One turning vector, and how many steps it has turned
The counts run from 0 to 402.
[-1.506,0.688,3.493,-0.596,-2.632,0.124,-0.686,-2.124,-0.537,-0.573,3.981,-3.486,3.511,-4.894,-0.489,-0.907,2.364,-2.368,-0.133,-0.879,-0.640,-0.792,-2.473,2.575,-0.243,-0.117,-1.055,1.083,-0.053,1.794,-1.065,-3.235,0.430,-2.844,-1.744,2.330,-1.662,-1.654,5.046,5.132,0.464,0.080,-1.760,-0.238,1.687,-1.704,1.654,1.441,-1.553,-0.252] => 189
[0.350,1.504,-1.354,0.759,-0.666,2.300,-1.005,1.317,-0.722,2.457,-1.973,-2.071,0.617,-1.276,0.776,-3.793,3.152,-2.018,-0.392,0.563,2.114,-1.022,-1.096,4.344,1.209,-3.869,-1.682,-1.553,-1.076,-0.372,-2.175,2.931,0.159,0.105,-5.656,1.766,-3.096,-1.446,-1.744,-1.183,-4.835,2.447,-4.881,-4.103,4.718,0.711,-2.342,-0.621,-0.320,-0.875] => 74
[0.190,3.403,0.807,0.469,-3.015,-0.155,1.407,-2.373,-0.346,1.197,-5.281,1.868,-4.566,0.921,3.313,2.759,0.378,-3.313,0.548,-3.060,1.690,1.246,4.470,-2.462,-0.640,-0.149,2.482,-0.728,3.253,-0.338,-1.158,3.111,-0.713,-1.603,-2.679,1.536,2.334,-2.269,-4.750,-1.644,-1.838,3.863,-2.809,-2.620,-1.479,1.193,-0.538,-0.379,1.069,0.198] => 29
[-3.708,2.398,-1.269,-2.904,-1.862,1.137,1.822,0.040,0.475,-0.442,1.350,-2.939,1.186,2.143,-2.104,4.418,2.969,2.536,-1.969,-0.971,2.570,1.178,4.574,0.058,2.979,1.175,1.942,-0.294,3.550,4.360,-0.722,0.428,-1.199,0.881,-3.900,0.996,3.038,1.170,-0.378,0.558,-2.654,3.418,3.139,0.085,0.181,3.375,0.489,-4.334,-1.820,-0.877] => 2
[-3.289,1.986,1.740,-1.952,-5.414,-0.976,2.795,-1.771,4.117,-0.827,1.539,-4.647,-0.406,-0.308,-2.674,3.844,0.915,1.263,-0.725,-0.258,1.341,1.307,-0.097,0.227,3.104,1.331,-0.861,-0.269,-0.257,6.712,3.336,-0.001,2.477,0.302,-2.608,2.229,1.798,1.304,2.515,-0.642,1.279,-1.263,3.038,-2.661,2.449,2.258,4.643,1.529,-2.395,0.975] => 217
[2.750,-1.210,1.087,2.956,-2.844,-4.094,0.056,-1.249,-3.181,-0.438,-4.299,-1.659,-0.947,1.280,-2.110,0.654,2.320,-3.425,-1.539,-2.775,0.128,-4.045,0.086,2.565,-1.687,0.839,0.513,-1.817,4.125,4.441,-1.522,1.384,-0.322,-1.122,1.171,2.500,1.850,-0.478,-5.853,-0.509,-1.884,2.438,-4.197,0.007,-0.737,-0.801,0.843,-1.964,0.939,-0.098] => 308
[0.613,2.261,3.257,-0.182,-2.159,2.115,-0.757,-3.176,0.482,-0.562,0.291,-4.308,2.200,-1.357,0.290,0.479,-0.954,0.854,0.058,-1.953,-3.475,2.615,-2.326,-0.183,0.411,-0.247,4.535,-2.370,2.792,1.997,-0.377,-2.541,0.090,-1.665,-2.270,3.426,-1.577,-4.029,2.282,4.247,-0.125,-1.824,-2.530,-0.660,2.526,-0.881,-0.414,2.575,-2.587,2.936] => 199
[-1.484,2.876,5.413,-1.689,-0.023,0.696,1.080,-1.277,2.454,-2.870,-0.171,-0.867,-2.408,-4.602,3.343,-0.040,-0.588,-0.646,0.462,1.510,-4.751,1.600,0.375,-0.167,-2.891,3.258,-3.338,-1.196,2.982,2.613,-2.791,-0.229,2.388,5.002,-1.202,0.105,-0.997,-1.527,3.253,-0.295,1.246,-1.229,-2.027,2.055,2.046,-0.188,0.238,-1.098,3.163,2.519] => 171
[0.516,1.417,0.259,-2.295,-4.041,-0.466,2.105,-6.810,2.170,-1.919,0.354,-0.759,-1.060,-0.532,5.507,3.475,0.357,-2.067,0.630,1.656,-0.373,1.091,2.265,-0.599,0.041,4.012,-2.054,-1.013,4.041,4.975,0.767,-0.806,-0.199,3.103,-3.478,2.636,4.006,-0.556,-0.568,-1.986,-0.346,0.896,0.617,-1.578,-0.475,2.229,4.276,-1.022,0.436,0.510] => 232
[-1.653,3.738,1.200,0.633,-1.876,-1.290,0.854,-0.704,-1.244,4.579,-1.616,1.909,-3.663,-1.734,0.039,3.374,2.507,-4.879,-0.746,-5.738,2.644,0.916,6.637,-1.404,-1.326,0.309,1.645,0.737,0.470,-0.685,-2.970,0.059,1.395,-3.977,-0.483,-0.293,1.269,-1.447,-2.449,-1.510,-2.824,3.632,-0.230,-3.417,-2.034,0.220,-0.580,1.074,-0.524,0.094] => 31
[-2.081,0.699,-0.150,3.483,-2.791,0.894,-0.239,1.500,1.281,2.813,-3.444,-0.374,-2.395,0.147,-1.613,-1.466,1.576,-0.699,-2.210,-1.864,-2.471,-0.811,1.120,5.706,-3.035,1.143,-1.671,-2.738,-4.980,3.827,-1.679,1.867,6.930,-0.814,-3.783,0.897,-1.713,-0.968,-1.443,-1.717,0.430,0.928,1.137,-1.469,1.755,0.078,-0.590,0.038,-0.513,-0.290] => 99
[-4.257,3.143,3.637,-0.278,2.690,2.545,0.712,2.801,-0.582,-2.594,-2.453,-0.813,-2.557,-2.246,1.234,0.470,1.046,0.541,-0.237,2.318,-2.034,-2.733,0.923,1.646,-0.128,0.802,-2.581,0.605,3.953,2.277,-2.423,3.458,0.479,1.157,-3.107,1.621,-0.656,0.318,0.967,2.110,0.235,2.717,-2.227,4.286,1.099,0.829,-2.964,-5.695,1.808,2.266] => 386
[-2.137,1.812,1.439,2.489,1.934,4.650,-2.496,0.216,-1.386,-5.064,0.558,1.111,-0.019,1.427,3.915,0.556,3.206,-1.880,4.122,0.335,0.689,2.078,0.631,0.654,-1.523,-0.288,-1.043,0.936,2.134,1.822,-2.879,1.634,0.485,0.973,-6.771,3.232,-2.698,-1.489,0.290,1.305,2.219,1.906,-2.938,-1.448,1.120,-2.894,-1.576,-2.084,0.729,0.145] => 131
[-3.206,4.880,5.131,0.503,-0.163,1.697,0.313,0.594,2.398,-0.494,-3.129,0.923,-4.240,-3.251,0.591,2.587,-2.466,0.649,1.791,0.078,-4.467,2.949,0.741,-0.674,-1.833,1.501,-1.581,-2.206,1.042,1.929,-0.773,-0.171,5.723,4.126,-1.833,0.558,-1.998,-2.293,1.506,-0.211,3.190,-1.768,-1.100,0.702,1.939,-0.489,0.184,0.136,1.835,3.100] => 159
[-1.608,4.265,-1.477,-0.012,-1.616,-1.345,1.445,-0.591,0.638,2.300,-4.028,1.988,-3.691,-0.783,2.272,2.513,1.465,-2.936,1.640,-4.101,2.771,1.958,4.437,-0.250,-1.408,1.794,1.319,-1.339,1.814,-0.441,-3.173,1.145,0.178,-1.973,-3.511,0.452,2.256,-3.361,-4.343,-2.302,-2.392,3.780,-0.711,-2.684,-1.823,0.705,0.591,-0.072,1.602,-0.088] => 30
[-1.039,1.801,4.581,3.082,0.644,1.999,0.926,0.839,-2.271,2.056,-2.863,1.865,-4.587,0.715,-2.325,2.056,0.760,-3.818,-1.904,-3.649,-0.644,-1.722,5.500,-2.042,-3.039,-0.475,0.578,0.336,0.716,-0.806,-2.543,-0.770,4.019,-0.181,0.980,0.679,-1.515,-1.662,-1.029,0.554,3.907,2.269,-3.283,-0.856,-2.598,-4.164,-1.713,-0.848,1.682,1.402] => 364
[3.137,-2.054,-0.489,2.150,-2.587,-3.333,-0.409,-2.622,-2.637,3.837,-0.428,-0.769,0.095,-0.713,-4.248,-1.030,4.074,-5.119,-3.584,-4.259,-0.039,-2.376,1.742,1.623,-2.827,-0.975,-0.714,-2.183,-0.108,1.011,-2.993,-1.254,1.746,-1.518,1.865,0.855,-0.135,-1.989,-2.375,-0.624,-2.924,1.990,-4.154,-2.103,-0.437,-0.827,2.087,0.372,0.002,-1.801] => 303
[5.558,0.700,0.109,0.600,-5.243,0.881,0.662,-7.521,-1.042,1.385,1.229,0.215,-2.423,-3.747,3.521,2.392,0.832,-3.999,-3.413,-1.627,-1.395,-0.099,1.420,-1.340,0.819,1.500,0.713,-0.680,1.069,1.046,0.493,-3.363,-0.042,1.876,-2.901,2.228,3.080,-2.155,2.706,0.105,0.283,-0.884,-1.328,-2.499,-0.620,0.799,2.300,2.524,0.086,-0.722] => 239
[-3.540,1.147,-2.383,0.556,0.911,1.424,1.804,0.771,0.719,-1.201,-1.999,-1.945,-0.690,3.878,-0.095,0.643,3.317,-2.704,-0.476,1.404,4.896,-1.698,2.647,0.981,0.687,-2.316,-3.236,-0.469,0.560,1.644,-2.005,2.886,1.352,2.995,-6.183,0.854,0.951,-1.474,-1.293,-0.711,0.352,4.665,-1.893,-3.661,0.417,-1.750,0.087,-3.963,1.052,-1.517] => 346
[-0.240,1.879,-1.476,-3.403,-1.513,3.382,1.598,-2.196,-1.072,2.580,3.606,-3.152,0.129,-0.695,-2.594,3.487,2.887,0.107,-5.047,-3.415,0.273,0.310,6.321,-2.134,3.104,0.084,1.683,0.604,2.163,0.496,-0.651,-1.242,0.333,1.108,-3.232,-0.638,0.510,1.367,0.254,1.440,-2.137,2.766,0.702,-1.645,1.889,2.567,-1.967,-1.063,-2.334,-0.545] => 7
[-1.376,3.080,4.352,4.520,-0.170,2.208,-1.382,0.657,-1.177,-4.078,-1.491,-0.655,-2.497,1.235,-0.186,3.236,-0.135,-1.435,4.414,0.156,1.241,0.495,-1.615,-1.765,-0.264,-3.476,-0.905,1.136,2.478,2.051,0.215,3.326,1.184,-0.522,-3.013,3.334,-2.460,-0.089,0.455,1.144,5.256,-0.165,-4.626,-2.040,1.427,-3.597,-1.387,0.537,1.303,2.580] => 142
[3.801,1.824,-1.591,0.314,-5.727,0.618,-0.582,-5.664,-0.547,-0.767,0.095,0.219,-0.735,-3.127,4.908,2.578,-0.051,-4.128,-1.729,0.418,-0.589,0.205,-0.258,1.049,0.130,2.229,0.050,-2.166,-0.136,2.373,0.104,-2.324,-1.106,0.646,-4.670,2.459,2.669,-3.497,1.119,0.620,-0.368,1.136,-1.411,-3.418,-1.625,0.854,3.846,0.947,1.026,-1.129] => 240
[0.371,-0.210,6.098,-0.497,-3.159,-0.063,0.620,-3.275,0.153,-3.021,1.947,-4.247,2.702,-2.417,0.594,0.418,2.686,-1.780,2.528,-1.014,-0.993,0.197,-1.511,0.192,0.200,0.075,2.308,1.634,6.000,3.735,-0.235,-0.957,-1.764,-3.544,0.567,3.548,-0.739,-0.901,2.255,4.257,1.543,-0.346,-2.713,-0.108,1.928,-2.062,-0.064,0.895,-1.389,1.897] => 194
[2.429,-0.360,0.727,3.704,0.930,6.018,-1.427,-0.152,-3.329,-2.653,1.308,-0.946,-1.237,-0.613,2.251,-0.054,1.902,-1.718,-0.804,1.851,-0.253,-3.190,-1.175,2.458,-0.401,-1.299,-2.655,2.290,0.039,2.648,0.167,2.273,0.431,2.260,-6.984,3.882,-2.530,-0.525,1.951,1.548,3.095,2.143,-3.524,-1.264,2.084,-1.686,-2.166,-1.498,-0.118,-0.004] => 126
[0.065,2.239,7.411,-1.816,-0.493,0.541,1.141,-2.270,0.703,-2.414,1.322,-1.232,-3.166,-5.166,0.170,0.716,-0.970,-0.544,0.919,0.603,-3.930,-1.002,0.872,-0.861,-2.735,2.012,-3.261,0.558,5.035,2.490,-1.909,-0.234,1.887,5.109,1.789,1.660,-1.389,1.296,3.430,-0.932,1.607,-0.741,-2.170,2.263,2.025,-1.301,-0.247,-0.046,1.405,2.181] => 170
[-0.055,2.305,3.631,0.500,-5.470,0.999,0.414,-1.926,1.017,-1.390,-0.490,-6.632,1.321,-0.182,-2.382,1.389,-1.522,0.200,0.090,0.403,-2.505,0.143,-4.327,0.691,2.231,-0.296,2.554,-0.783,1.237,4.417,2.142,-0.990,0.018,-2.933,-3.408,4.176,-1.054,-1.189,1.784,4.430,2.251,-1.434,-2.133,-2.394,3.285,0.123,2.045,2.517,-3.047,2.746] => 203
[-2.120,1.533,-2.871,0.453,2.882,3.738,0.203,-0.344,-0.403,0.072,0.465,-2.544,-0.326,4.096,-2.291,0.569,3.676,0.054,-2.229,-0.701,2.607,1.893,4.639,0.645,0.065,-0.799,-0.653,-3.392,1.856,1.051,-3.031,0.846,2.148,4.341,-6.567,-0.536,-1.407,-1.823,-1.577,-1.052,-1.661,3.657,-0.998,-1.356,1.913,-0.627,-2.369,-4.838,-0.412,-0.870] => 338
[-0.809,2.077,1.020,2.351,0.712,0.006,-0.414,0.381,1.070,1.076,-3.043,-1.635,-0.706,1.066,0.552,-2.968,1.715,-2.251,2.490,-4.111,0.577,2.140,1.688,1.652,-2.252,-2.451,1.746,-2.886,1.828,-0.136,-3.534,3.116,1.205,-1.294,-4.450,0.577,-3.906,-3.485,-3.558,-1.616,-2.608,1.322,-3.840,-3.216,4.273,-1.948,-2.641,1.174,-0.954,0.900] => 82
[-1.028,1.612,5.246,0.356,0.960,2.985,0.518,2.389,-2.032,-2.225,-2.112,-1.211,-2.981,-2.987,-0.438,1.293,0.034,0.355,-1.156,2.122,-2.236,-4.180,0.710,1.097,0.076,-0.516,-2.354,2.365,4.622,1.779,-0.581,3.570,-0.005,1.449,-1.804,2.197,-0.668,2.039,1.011,2.516,1.177,3.073,-2.786,3.317,0.580,0.845,-3.099,-5.310,0.871,2.047] => 385
[-1.829,2.403,-1.012,0.216,-3.828,-2.716,-0.947,-4.345,-0.840,-2.813,1.099,1.704,0.198,-1.457,3.871,3.638,2.978,-3.420,2.102,-2.345,2.165,2.539,2.834,0.124,-1.063,3.512,-1.398,-0.178,2.566,3.397,-1.618,-1.177,-2.835,-2.120,-2.886,2.446,3.918,-2.022,-0.129,1.526,-0.859,2.452,0.460,-0.508,-4.194,0.393,4.813,0.049,0.489,-0.838] => 245
[-0.166,2.640,-1.099,-0.363,-4.388,0.770,2.138,-2.205,-0.532,4.472,0.370,0.448,-1.783,-2.075,-0.757,2.595,3.340,-5.415,-2.785,-2.367,4.688,-1.229,5.066,-0.973,1.973,-2.341,-0.654,0.768,-2.271,-1.033,-0.014,-0.178,1.369,-2.206,-2.939,-0.462,0.883,-1.257,-0.077,-1.421,-1.371,3.643,-0.655,-5.774,-0.257,1.835,0.937,0.442,-0.248,-1.704] => 23
[-3.336,1.997,1.539,-0.221,-5.277,-0.166,0.345,-1.213,1.938,-2.787,-0.923,-4.610,2.432,0.621,-0.772,2.485,-1.203,0.842,1.761,-0.155,-0.686,1.767,-3.062,2.391,2.520,0.358,1.619,-1.259,1.483,5.637,1.477,-0.326,-0.182,-3.433,-3.858,3.662,0.763,-2.272,1.302,4.174,0.892,-0.786,-0.301,-0.384,2.283,0.806,2.859,1.460,-2.535,1.594] => 204
[-0.580,1.641,1.950,-1.719,-1.192,0.681,-0.976,-2.181,0.548,-1.758,2.388,-2.388,3.220,-4.373,2.999,-1.923,1.459,-1.930,-0.847,0.350,-1.707,0.160,-2.886,3.693,-0.734,1.369,-0.645,-0.469,-0.131,2.211,-2.068,-3.418,-0.828,-2.277,-5.123,2.381,-1.651,-4.448,4.067,5.159,0.117,-1.015,-2.138,-0.323,1.389,-1.633,1.807,1.868,0.023,0.925] => 188
[-3.203,-1.432,3.794,2.870,-1.004,0.150,1.493,2.128,-0.175,-0.397,-0.676,0.595,-3.526,2.032,-2.926,-0.456,2.871,-0.304,-0.297,-2.919,-0.818,-1.204,3.963,3.891,-3.909,1.771,-2.778,0.287,-0.792,5.700,-0.971,2.984,4.545,0.570,-0.249,1.428,-0.359,3.992,-1.909,-2.315,1.472,1.697,2.141,-0.048,0.613,-1.093,-1.053,-2.178,-0.246,-0.636] => 104
